128 stands for zero in the data rows.
Here are some points, one per row:
[161 139 222 153 114 139 133 122  91 103  88 163 131 220 112 145  98 179
 121 158  75 141  97 124 126  78 151 138 121  91 163  86 133 179  90 161
 119 140 178 120 131 138 172  78 123 110 128 104]
[157 119 135 108 142 118 165  80 122 126 131 140  84 102 244  63 124 131
 149 162 131  81 150 139 123 140 133 143 106 158 103 112 114 141 155 135
  94 142 150 108 126 121 115  96  80 143 172 108]
[228 135 115 133 107 120 128  88 131 154 126 122 128 135 211 110 102 130
 173 156 106  60 169 157 105 145 163 125 130 127 115 133  87 125 138  94
  93 131 121 121 121 129 168 139  82 101 149 104]
[128 131 111 142 143 126 131  90 142 129 118 109 124 126 181  78 100 131
 181 153  96  57 140 163 147 127 143 132 140 119 131 129 147 128 133 127
  93 143 145 143 130 116 124 110 116 117 143 134]
[116 103 139 119  61 133 116  99 112 122 132 125 163 124  92 189 139 103
 166 190 162 159  50  40 141 126 103 132 130 147 111 124 119 131 116 142
 148 129 134 152 172 160 120 152 132 192 144 114]
[126 171 115 123 148 161 161 100 114 134 138 123 144 124 111 146 255 145
 129 104 143 130 115 112  58 146 113 143 185 143 198 142 131 123 123 160
 129 118  38 129 129 117 218   3 123 117 202 143]
[230 113 134 120 158 101 118 118 138 113 135 131  87 122 188  91 131 111
 177 148 110  83 171 136  80 119 134 116 128 136 128  99  72 134 141  83
  63 161 120 113 130 127 152 120  72 153 172  97]
[148 170 194 134 127 113 122 110  83  90  95 140 126 198 119 133 118 172
 145 139 137 139  72 135 114  88 143 152 116  77 179  91 128 216  77 184
 124 141 140 101 118 116 150 143 119 106 126  91]
[151 137 116 153 140 251  28 131 143 126  39 160 107 144 146 128 111 205
 135 140  87 121 133 136 123 108 162 137 107  50 122 132 117 119 128  86
  56 162 134  86 157 128 147  96  84 137 165  69]
[143 136 121 139 112 115 110 122 120 138 121 136 135 128 123 121 120 119
 107  78 129 133 131 158 163 132 164 135 139 137 119 124 109 102 138 188
 155 124 109 174 105  93  88 117 152 104  73 176]
[129 139 102 134 124 129 134 163 140 150 118 100 131 115  82  99 111 129
 102 113 130 134 172 156 188 137 163 135 139 128 127 113  96 140 124 159
 150 119 109 123 100 107 111 123 142  88  89 137]
[ 86   0 130 185 203  99  94 100 122  68 131 139 211 137 118 125   0  98
 101 125 227 116  92 105  63 192 113  22 255 136 255 195 101 133 140  13
 129 123 136 118  75 114   0 151 113  18  17  51]
[154 181 102  82  52 138 126 128 128 170 127 108 111 129 133 128 141 146
 177 165 103 142  88  86 189 147 118 160 195 136 182  92  87 120 137 127
 152 136 107 127 168 122 140 143 144 209 105 136]
[118 124 124 110 149 117 126 157 139 104 118 147 119 138 110 114 134 112
  91  55 123 127 156 112 142 120 152 106 155 124  94 113 101 125 129 180
 122 122 125 138 118  95 101 132 151 123  98 162]
[125 107 123  80  69 115 143 102 138 150 150  40 147 102 106 138 105 122
 120 155 141 129 142 116 107 133  83 137 128 131 124 203 175  88 143 134
 175 173 102 112 107 180 131 142 151 134 132 108]
[ 94 104 118 141 151 100 101 137 105 133 132 146 120 151 132 122 129 126
 176 118 115  65 163 152 126 105 104 131  94 133 110 146 149 151 130 113
  92 136 150 105 137 133 110  99  96 161 142 134]
[118 127 119 139 112 124 124  99 126 159 126 141 107 116 121 128  99 138
 129 104 145 139 166 137 155 144 169 126 121 129 136 107 110 134 142 185
 158  94 110 166 116  97 100 138 159  98  83 191]
[115 101 141 131 122 137 134 158 120 132 125 115 118 122 132 114 124 114
  85  69 128 142 150 152 150 127 148 142 123 130 117 121  84 140 116 168
 150  95 142 165  97 121  95 158 113 118  98 180]
[135 124  93 150  88 155  72 100 187 163 150 119 146  83 123 151 142 115
 179 107  99 113  78 123 137 149 141  78 112 160 126 123 138 130 158  57
 173 113 236 148 157  94 114  68 152 123 130 156]
[115 117 111 132 123 127 114 150 106 122 134 124 104 139 120 111 140 105
  69  96 141 141 158 165 157 111 117 127 123 135 106 139  65 127 105 150
 141  86 142 159 117 121 122 162 141 107 100 167]
[101 128 122 125 102 142 113 179 142 151 133 132 118 137  92  83 113 142
  93  89 146 125 143 157 163 136 146 137 135 133 112 111 106 122 141 128
 152 127 120 124  99  93 137 149 152  94 104 131]
[111 102 133 255 202 167  89 134 133 189 143  87  58 127 124 133 222 110
  74 166   0 129 163 129 116 139  95   0 111 161 110 150 145  93 238 136
 153 140 188 147  80 149 121 119 130 101 130 117]
[ 96 115  85 126 114 132 146 128 130 115 146 141 112  95 132 149 126  74
 157 123 131 149  74 141 159 129 130 124 127 172  87 106 104 120 104  74
 156  77  76 167 142 117  80 174 121 114 155 157]
[109 119 110 127 128  23 190 135 137 127 160 150 130  99 135 118 142 113
 109 120 143 161 129 120 153 117 183 139 120 173 101 133 133 133 157 155
 131  77 118 180 126  78 106 151 126 124 121 144]
[ 99 133 106  70  87 136 133 122 124 165 123  29 130 124 123 159 112 118
 121 181 167 136 147 108  71 142 106 138 122 144  94 222 185  81 187 129
 150 160 115 121  88 164 127 139 149 117 111 127]
[129 129 125 122  93 108 163 111 136 130 137  83 171 128 122 160 109 118
 156 178 149 155  96  95 114 143  51 129 137 137 118 153 162 146 146 121
 179 217 116 106 155 225 144 138 154 134 131 132]
[125 145  94 136 147 116 173 126 119 157 173 144 120 106 116 159 108 108
 169 107 132 120 105 146 156 137 174 146 127 162 121 112 115 127 129 114
 159 117  92 191 120  83  85 176 166 101 116 160]
[129 113  83 144 105 131 118 125 177 181 133 139 126  66 117 142 108  98
 201  96 109 139  75 113 146 154 127 110 122 148 103 109 138 110 171  75
 142 120 182 134 161 119 116  91 157  93 113 155]
[ 86 117 116 162 142 137 140  97 143 131 128 125 137 137 130 140 100 116
 155 143 120  66 147 192 150  70 138 143  25 132  89 128 168 128 153 131
 148 141 150 132 143 118 135 119 109 130  96 104]
[119 113 118 134 129 108 122  78 127 134 116 140 182 136  86 226 122 124
 184 143 155 141  29  22  78 138  84 125 132 130 114 122 150 119 126 134
 121 156 122 112 181 135 120 133 160 224 138 131]
[155 107 114 113 140 122 124 139 134 105 113 136 121 112 110 140 117 119
 123  92 130 153 161 167  66 136 113 128 198 136 145 112 199 135 116 156
 123 111  98 128 125 125 158 143 152 150 132 139]
[114 131 128 101 129 112 151 177 131 127 119 139 118 103  80  66 135 140
  87 116 146 138 154 148 179 129 111 144 103 153 131 122  95 142 159 146
 110  85 127 128 122 129  94 138 159 114 119 129]
[164 161 188 113  93 114 147 106  74  70  83 156 121 187 114 160 125 195
 114 140 130 110  82 111 107  95 141 185 132  87 149  95 125 183  38 151
 130 138  94 111 113 124 145 151 128 102 107 115]
[135 118 122 120 126 135 121 178 130 140 104 111 111 130  88  74 116 145
 119 115 146 146 154 156 167 146 146 136 115 122 129 124 119 112 135 142
 170 106 134 124  96 103 126 145 157 100 110 139]
[112 147  94 106  62 120 136 109 127 164 154  52 167 114 131 144 108 100
 118 162 174 123 128  98 104 138  71 125 132 119 122 158 192 119 127 138
 148 181 121 120 108 194 143 153 159 126 122 109]
[174 120 126 128 125 235  59  95 125 150  70 136 113 114 148 130 118 157
 157 153 100  98 124 153 120 101 188 122 126  82 136 116 112 131 152  93
  35 153 152  77 117 109 160 105  93 114 161  85]
[136 113 102 114 133  95 175 116 114 149 190 127 105 127 117 151  94 108
 144  96 120 137 102 137 171 163 169 136 139 137 114 116 130 130 148 126
 150  84  93 174 134  82 113 167 124 102 103 163]
[146 182 122 111 120 132 126 103 140 175 114 134 136 117 129 175 154 136
 118 108 120 131 127 165 101 166 124 177 201 135 203 131 166 124 151 173
 142 132  97 138 125 112 198 128 147  87 164 152]
Along one direction, these points spread out more than along any other. Take the direction at right angles to it along which they spread out most. Then take the direction at right angles to both along which they spread out most. Go by this last direction. Where along it does each point below lie, from 0 to 99? The average is 50, and the first point in the table lies past the average. One standard deviation of the points above along it is 16.
[128 131 111 142 143 126 131  90 142 129 118 109 124 126 181  78 100 131
 181 153  96  57 140 163 147 127 143 132 140 119 131 129 147 128 133 127
  93 143 145 143 130 116 124 110 116 117 143 134] 39
[ 86 117 116 162 142 137 140  97 143 131 128 125 137 137 130 140 100 116
 155 143 120  66 147 192 150  70 138 143  25 132  89 128 168 128 153 131
 148 141 150 132 143 118 135 119 109 130  96 104] 44
[116 103 139 119  61 133 116  99 112 122 132 125 163 124  92 189 139 103
 166 190 162 159  50  40 141 126 103 132 130 147 111 124 119 131 116 142
 148 129 134 152 172 160 120 152 132 192 144 114] 61
[135 124  93 150  88 155  72 100 187 163 150 119 146  83 123 151 142 115
 179 107  99 113  78 123 137 149 141  78 112 160 126 123 138 130 158  57
 173 113 236 148 157  94 114  68 152 123 130 156] 33
[115 101 141 131 122 137 134 158 120 132 125 115 118 122 132 114 124 114
  85  69 128 142 150 152 150 127 148 142 123 130 117 121  84 140 116 168
 150  95 142 165  97 121  95 158 113 118  98 180] 57
[135 118 122 120 126 135 121 178 130 140 104 111 111 130  88  74 116 145
 119 115 146 146 154 156 167 146 146 136 115 122 129 124 119 112 135 142
 170 106 134 124  96 103 126 145 157 100 110 139] 55
[136 113 102 114 133  95 175 116 114 149 190 127 105 127 117 151  94 108
 144  96 120 137 102 137 171 163 169 136 139 137 114 116 130 130 148 126
 150  84  93 174 134  82 113 167 124 102 103 163] 59
[ 94 104 118 141 151 100 101 137 105 133 132 146 120 151 132 122 129 126
 176 118 115  65 163 152 126 105 104 131  94 133 110 146 149 151 130 113
  92 136 150 105 137 133 110  99  96 161 142 134] 41
[228 135 115 133 107 120 128  88 131 154 126 122 128 135 211 110 102 130
 173 156 106  60 169 157 105 145 163 125 130 127 115 133  87 125 138  94
  93 131 121 121 121 129 168 139  82 101 149 104] 38
[157 119 135 108 142 118 165  80 122 126 131 140  84 102 244  63 124 131
 149 162 131  81 150 139 123 140 133 143 106 158 103 112 114 141 155 135
  94 142 150 108 126 121 115  96  80 143 172 108] 42
